Here are some points, one per row:
-6;-34;-10;10;-2;52;52;7;52;-8;35;31;49;-48;22;16;49;25;-24;13;2;52;-15;-48;5;52;35;43;40;-48;23;-43
37;-40;-42;-19;-9;16;52;10;5;28;-13;-11;-39;-18;-48;20;9;-35;-48;-48;-48;26;20;3;-30;-34;-2;0;-44;-48;48;-19
-19;17;24;20;-5;-13;31;39;-39;4;-40;19;-17;11;20;-33;20;-34;-23;-42;-20;52;0;-41;9;-15;32;35;6;-38;8;-39
16;52;18;19;22;-9;-17;52;-48;9;-48;-9;29;10;19;-35;11;-22;-37;-48;-36;52;14;-33;14;-10;-5;43;-10;-25;19;-48
-46;-35;24;-16;-15;-36;-35;26;-48;-12;29;17;11;11;-9;52;-48;29;26;1;-16;-48;-3;2;-48;26;52;-34;-44;35;-48;32
-12;52;26;52;-22;42;-41;15;-20;16;-41;-33;24;-48;45;-43;-48;-22;29;15;-42;12;33;-32;52;-8;41;-25;-2;33;17;12
-21;-31;-31;-27;21;-40;-18;-41;25;-8;-5;0;-11;52;-48;-9;25;3;-17;-4;52;-48;-48;52;-43;-42;-10;-7;46;17;9;44
-18;52;-29;44;52;-26;-48;-40;-21;-43;-48;-41;52;16;-29;-39;37;-45;-48;-48;2;0;-34;52;19;-28;-23;25;11;-8;26;17
-37;-24;0;-1;23;-14;-16;42;-24;-48;-1;52;-22;-17;-3;-3;-20;15;-48;-3;-43;-40;-25;14;-25;34;37;52;-28;-39;23;32
52;-48;22;-28;-8;17;26;44;-32;16;26;-16;-15;6;24;52;-34;6;52;14;-6;-48;-40;25;-2;3;-4;-48;-40;49;-48;-33
37;-48;8;-46;6;52;47;-9;52;52;52;31;6;-11;-43;9;24;6;6;52;41;-4;-20;29;-26;22;-14;21;44;-9;-4;-37
-12;52;-48;1;-48;13;-20;15;19;3;4;5;-31;-39;44;-20;9;-48;-24;5;-18;52;52;3;-25;0;2;52;-22;-5;42;32
-44;-38;-25;-18;-39;-12;23;-48;20;-48;46;24;-36;23;3;44;-28;25;52;52;29;41;33;-46;11;23;-48;-13;52;-23;-1;22
-48;-13;21;16;-19;-48;-48;-2;-48;-15;12;52;-21;16;23;22;-44;17;15;-35;34;-28;2;-33;-1;49;8;23;-48;52;-29;52
11;32;52;-48;-7;-43;-11;41;-48;49;-10;-37;10;51;9;33;-20;-34;47;2;-11;-46;47;13;-40;-28;52;-48;-14;41;-48;-48
17;-10;41;-34;-24;-5;-30;29;-5;-22;28;-46;21;8;43;36;7;37;52;16;47;-24;21;-8;19;52;2;-38;-5;47;-48;-9
48;44;11;11;37;-11;4;-48;-13;-43;-30;21;48;-24;20;-5;-32;-34;22;47;-35;-21;46;15;52;-39;-48;-48;-37;25;12;-21
8;-32;-44;-48;-16;-4;33;-48;3;-30;52;-15;-2;29;16;52;-48;-12;52;52;5;-23;52;9;-18;-36;-48;-48;6;21;-30;-26
-20;-23;0;-20;-29;-22;12;-21;52;26;7;-48;-26;3;-48;-26;52;13;-9;-19;20;24;52;-11;-26;27;-2;27;17;-48;32;28
17;7;27;-35;8;-48;23;22;-8;33;-21;27;-33;52;24;-35;31;-12;-15;2;15;4;-3;35;-25;-16;-16;8;-7;-19;14;-17
-48;-10;-47;24;16;-25;-46;10;-14;-36;-7;47;-1;-16;7;-24;0;32;-48;-26;-13;13;1;3;-18;52;28;52;-31;-48;23;52
-19;45;-7;47;52;-32;-48;-38;-25;-48;-48;-31;52;16;-32;-36;35;-48;-48;-48;5;-1;-34;52;18;-34;-29;28;7;-10;28;18
-16;-21;-35;-28;-22;0;36;-48;27;-48;27;45;-20;9;17;9;15;25;24;38;25;52;36;-45;-3;12;-48;0;13;-29;34;34
-31;3;10;-48;-26;-44;-8;-48;11;-48;49;-18;9;41;16;52;-28;50;52;52;17;-38;34;9;-1;18;-48;-48;23;13;-30;-8
52;52;19;24;52;-2;-18;40;-48;52;-48;-21;20;-8;10;-44;-29;-48;-25;-35;-48;25;-10;37;30;-44;-11;-20;-33;-3;16;-48
14;-21;-7;-16;-7;52;42;16;52;6;26;52;44;-35;-21;13;52;21;-30;16;16;52;-18;-44;-11;52;-2;52;19;-48;31;-27
-34;-8;-10;-27;25;-46;-5;-23;28;-30;-26;27;-22;52;-48;-31;52;2;-48;-12;27;-43;-48;52;-32;-28;30;5;29;-12;20;52
-17;25;19;52;33;-32;-48;-7;-46;17;-48;52;52;-38;-17;-44;-39;52;23;-19;13;-13;-29;-32;43;35;-10;18;-48;43;-8;52
-1;-27;3;-48;-34;-30;36;1;48;10;8;-13;-48;24;-48;13;46;32;-31;-11;-2;-3;42;11;-18;15;-1;3;-1;-29;45;23
22;1;52;-48;-29;-2;0;12;35;39;36;52;20;12;-7;45;52;20;33;33;45;-44;-33;-9;15;52;-7;-18;-24;52;-42;-11
-48;-41;-23;25;-7;-40;-48;-16;-33;-7;41;-17;17;16;-4;40;-48;47;35;11;43;-19;10;-2;-45;50;8;25;1;0;-31;41
-32;-13;-48;9;25;-32;-22;-48;23;-23;-21;7;-9;52;-48;-36;42;-39;-48;-35;49;16;-19;52;-47;-21;-4;52;32;-28;20;52
41;28;-32;2;39;0;8;-48;-29;-44;-31;21;25;-21;13;25;-29;-20;-2;22;-48;9;8;15;43;-15;-48;-48;-36;-26;26;-26
-48;-19;-44;24;23;5;48;-48;8;-42;-7;-18;-44;47;-24;4;3;-2;-42;-38;35;25;-23;9;-45;-48;52;26;52;-38;39;25
-23;8;-48;32;-48;52;33;6;12;4;30;5;-48;-48;50;-16;-41;-33;-1;13;-11;49;49;-30;-25;-12;40;27;20;-15;41;43
26;1;-9;-12;13;14;22;33;3;22;-37;-48;-14;-34;-48;10;12;-20;-48;-47;-48;11;12;5;4;-11;14;-13;-30;-47;37;-39
43;-23;-6;-12;34;1;47;20;-29;52;-28;20;-48;25;3;-47;-16;-48;-17;-10;-14;33;-14;34;-35;-48;2;-1;-16;-20;19;-32
25;-24;36;-40;-18;-1;-38;11;21;-21;40;-48;24;21;52;40;-12;22;51;48;52;-48;-19;25;16;35;-45;-36;8;44;-48;-29
0;16;-48;4;-48;37;-6;17;26;29;19;28;-48;-28;13;-25;-10;-32;-1;15;9;52;34;-22;-37;-11;6;46;-5;20;44;52
52;20;13;11;52;-12;12;2;-16;52;-22;19;-1;-6;-19;-48;-21;31;18;6;-7;-44;-45;0;45;-48;-33;-48;-48;52;-15;3
33;35;42;36;38;26;-8;52;-2;-48;-25;-48;11;-37;52;-6;-3;52;-4;-3;-31;1;-19;-33;52;47;-9;-9;36;-13;-17;-48
-33;-2;-37;31;-48;52;1;0;24;33;44;-41;-48;-47;41;-16;-48;-12;45;41;19;19;41;-26;-17;-4;40;2;51;14;19;30
5;24;35;32;49;27;-7;32;-7;-32;2;-45;13;-22;15;-47;-1;52;-13;-20;-36;-19;-15;-48;52;7;35;-3;17;-14;4;-11
19;0;-15;52;52;-13;-48;0;-48;23;-48;47;29;-39;-20;-34;-48;0;-20;-19;-48;-40;-48;37;21;1;-19;-12;-48;8;7;23
-48;-34;-43;29;-8;-13;-28;-41;-21;-21;3;-47;16;52;-48;42;-26;-18;17;-29;38;-22;-42;11;-42;-35;35;0;52;12;-44;18
14;52;27;32;8;-39;-36;-31;3;19;-48;-48;52;-29;-33;-19;29;-5;0;-44;-6;22;52;-15;46;11;-47;-5;-28;0;25;-4
-48;-42;-35;29;-7;-13;-19;-48;-24;-18;6;-48;23;52;-48;39;-26;-24;23;-35;48;-16;-45;9;-40;-45;30;-5;52;22;-37;15
7;-10;0;12;-7;52;24;28;47;-10;10;29;52;-48;-18;12;52;4;-18;-2;-22;40;-32;-48;23;52;5;50;25;-48;1;-48
1;14;52;-48;-48;-48;-6;12;-14;15;1;18;-41;41;-42;50;23;11;13;-40;-2;-48;44;-21;10;13;-5;-43;-48;52;-20;20
4;52;21;24;-41;1;-48;6;-6;-11;-24;-28;37;-48;52;-20;-3;-48;-7;9;-28;-6;32;20;32;-31;-28;-10;-44;26;52;5
-47;25;-5;1;-48;17;2;25;-41;22;38;-21;-21;-32;24;52;-48;-42;52;-4;-8;23;52;-48;-22;-27;52;-46;-16;52;-43;23
-48;-12;-15;30;31;-6;34;-32;27;-13;-12;-30;-43;36;-31;-35;45;21;-18;-28;24;-10;-48;16;-34;-48;52;-4;52;-44;19;35
-10;-9;24;36;10;-28;33;5;-5;52;6;-48;-48;49;41;-30;-4;18;52;3;37;4;15;-25;-40;-31;9;-14;52;-30;-16;-48
52;19;52;-1;52;34;-28;52;16;-35;-36;-9;19;-46;33;-46;1;10;-29;23;-45;-43;-41;40;52;24;-25;-15;-6;28;-27;-48
28;-48;15;-48;-5;49;23;10;52;52;52;-7;52;-3;-25;52;15;21;28;52;37;-33;-16;10;-46;44;-7;-5;39;8;-47;-48
-5;-23;-15;-1;20;33;52;24;10;-32;44;-4;-37;-4;30;-28;9;52;-31;-22;-13;13;-10;-48;13;-11;48;27;14;-36;19;7
36;-24;-29;-19;15;15;40;18;18;-14;38;19;-25;18;6;-35;47;52;-26;-36;18;30;-17;-48;-15;-25;-17;51;-18;-2;27;15
36;-48;1;-46;5;52;52;-5;52;52;52;34;3;-11;-41;5;25;10;4;52;45;-1;-19;29;-26;19;-13;21;44;-7;-2;-36
12;11;19;-46;9;-43;21;24;-9;37;-27;26;-32;51;26;-32;21;3;-22;0;14;17;9;31;-18;-14;-1;7;3;-10;18;-13
52;52;-48;28;-20;36;-15;29;-15;19;-22;2;8;-48;31;-25;-38;-48;-29;-3;-48;2;39;36;16;-48;-34;-1;-48;44;34;-18
15;-19;52;7;-23;13;10;47;-27;-39;15;30;-34;-23;52;11;-19;44;51;-3;30;-47;-41;-48;52;50;18;-42;-4;52;-48;4
There is one direction along which these points spread out most. Take the direction at right angles to it along which they spread out most. Then take the direction at right angles to both along which they spread out most. Go by this last direction. Where along it does each point below lie, from 0 to 99? 50 is the average, and the first point above lies past it. One standard deviation of the points above along it is 16.
-5;-23;-15;-1;20;33;52;24;10;-32;44;-4;-37;-4;30;-28;9;52;-31;-22;-13;13;-10;-48;13;-11;48;27;14;-36;19;7 67
-44;-38;-25;-18;-39;-12;23;-48;20;-48;46;24;-36;23;3;44;-28;25;52;52;29;41;33;-46;11;23;-48;-13;52;-23;-1;22 55
37;-40;-42;-19;-9;16;52;10;5;28;-13;-11;-39;-18;-48;20;9;-35;-48;-48;-48;26;20;3;-30;-34;-2;0;-44;-48;48;-19 61
-48;-19;-44;24;23;5;48;-48;8;-42;-7;-18;-44;47;-24;4;3;-2;-42;-38;35;25;-23;9;-45;-48;52;26;52;-38;39;25 35
-12;52;26;52;-22;42;-41;15;-20;16;-41;-33;24;-48;45;-43;-48;-22;29;15;-42;12;33;-32;52;-8;41;-25;-2;33;17;12 60
-6;-34;-10;10;-2;52;52;7;52;-8;35;31;49;-48;22;16;49;25;-24;13;2;52;-15;-48;5;52;35;43;40;-48;23;-43 85
-21;-31;-31;-27;21;-40;-18;-41;25;-8;-5;0;-11;52;-48;-9;25;3;-17;-4;52;-48;-48;52;-43;-42;-10;-7;46;17;9;44 18
8;-32;-44;-48;-16;-4;33;-48;3;-30;52;-15;-2;29;16;52;-48;-12;52;52;5;-23;52;9;-18;-36;-48;-48;6;21;-30;-26 46
7;-10;0;12;-7;52;24;28;47;-10;10;29;52;-48;-18;12;52;4;-18;-2;-22;40;-32;-48;23;52;5;50;25;-48;1;-48 81
-48;-41;-23;25;-7;-40;-48;-16;-33;-7;41;-17;17;16;-4;40;-48;47;35;11;43;-19;10;-2;-45;50;8;25;1;0;-31;41 32
52;52;19;24;52;-2;-18;40;-48;52;-48;-21;20;-8;10;-44;-29;-48;-25;-35;-48;25;-10;37;30;-44;-11;-20;-33;-3;16;-48 50
36;-24;-29;-19;15;15;40;18;18;-14;38;19;-25;18;6;-35;47;52;-26;-36;18;30;-17;-48;-15;-25;-17;51;-18;-2;27;15 62
